Each named move below is a turn or a mirror, shown by a few rows before and after it. Which moves, in which order, take the first row of each later pair to the second? The first pair is answered.
Lamu (before => after):
-0.69,0.57,0.63,0.86,-2.00,0.46,1.80,-0.59 => 0.18,-0.69,-1.67,0.47,0.09,0.07,0.21,-2.84
0.13,0.15,0.42,-0.36,1.47,0.37,-2.00,0.68 => 0.30,0.57,0.90,-0.30,0.83,0.60,-1.35,1.56
-2.83,2.97,0.52,-0.48,1.58,0.67,-2.01,0.20 => -2.80,3.10,0.55,-0.65,1.34,0.61,-1.88,-0.10
mebut (before => after):
1.63,-3.30,-0.44,2.09,-1.00,-1.81,-1.09,-0.64 => 0.93,-3.32,-0.40,2.17,-0.84,-0.89,-2.39,-0.43
-0.80,-1.03,1.08,-0.15,1.05,1.12,-0.40,1.33 => 0.76,-1.34,1.67,-0.69,0.31,-0.18,2.15,0.52
0.50,1.49,-0.97,-0.78,1.24,-0.20,-0.49,-1.77 => 0.27,1.46,-1.02,-0.64,1.26,-0.11,-0.68,-2.01
-0.74,-0.90,0.11,-0.69,-0.62,0.69,2.40,2.23 => -0.97,-0.90,-0.44,-0.69,-0.62,1.34,1.81,2.77
veba (before => after):
5.04,-3.42,-1.28,0.68,2.45,-1.83,-0.61,-1.62 => 4.61,-3.68,-0.86,1.09,2.62,-0.97,-1.69,-0.43
0.94,1.79,-0.51,-1.98,-1.43,-1.78,5.74,-0.17 => 0.74,-0.94,-2.15,-0.40,-1.40,-1.60,5.63,-1.61
-1.22,-0.63,-1.17,0.97,0.50,-0.79,-0.05,-1.67 => -1.24,-1.47,-1.08,1.36,0.43,-0.33,-0.90,-0.83
bebo (before => after):
2.47,1.83,2.46,-1.54,1.70,-2.30,2.68,1.30 => 2.02,1.12,1.90,-1.54,1.65,-2.22,2.76,1.97
-1.17,-0.02,0.82,-0.05,-1.00,1.78,-0.69,0.60 => -0.73,-0.31,1.15,0.10,-0.74,1.60,-0.95,1.13
-0.43,0.27,-2.24,-0.69,2.52,-1.35,-1.37,-1.87 => -0.58,0.50,-2.57,-0.64,2.37,-1.23,-1.19,-2.11
rese (before => after):
-0.46,-0.70,0.76,0.61,-0.75,1.28,-1.08,3.19 => -1.41,0.90,1.45,0.61,-2.50,1.36,0.10,2.41
-2.77,0.96,2.79,0.35,-3.68,0.10,0.90,2.14 => -3.50,0.58,1.36,-0.34,-0.19,1.05,-3.35,2.36
-0.28,-2.76,-1.72,1.86,-1.73,1.80,1.16,2.77 => -2.82,1.52,-0.02,1.48,-3.40,2.03,0.93,-0.11
-1.22,4.59,2.09,-0.78,-0.55,-1.64,-2.35,-2.64 => 2.47,-2.22,-0.11,-1.04,3.49,-1.52,-3.37,2.39

(2 to 3 moves a pair)
-2.68,1.56,-1.69,1.89,-1.56,1.86,-3.02,1.04 => 2.72,-1.07,-1.03,0.73,-1.79,-1.30,3.31,2.70  veba, rese, mebut
-2.12,0.98,0.17,1.62,-3.08,1.14,1.72,0.13 => -2.30,-0.05,-0.20,2.46,-2.44,1.98,-0.59,0.73  Lamu, veba, Lamu
-2.59,3.14,0.50,-0.39,-0.98,1.29,-2.22,0.54 => 0.68,1.16,1.07,-2.39,0.73,-0.06,0.42,3.30  rese, veba, veba
-0.28,-3.82,-1.15,-0.47,0.88,0.99,-0.16,6.30 => -4.42,0.57,-0.08,0.08,-0.15,2.67,-2.55,4.10  rese, mebut, rese
-2.80,1.98,-0.59,-1.39,1.66,0.32,-0.92,-0.46 => -1.42,-1.77,-2.36,0.73,0.93,-0.34,0.15,-2.20  mebut, veba, veba
2.40,-2.17,-2.87,-0.41,1.72,-1.14,4.16,-3.71 => 1.98,-3.80,-0.27,2.02,-1.49,1.62,3.40,3.30  mebut, veba, rese
-1.98,1.32,-3.21,-1.29,2.44,-0.59,-1.34,-2.96 => 2.44,0.39,0.11,-1.79,0.11,-2.11,4.47,0.18  Lamu, rese, mebut
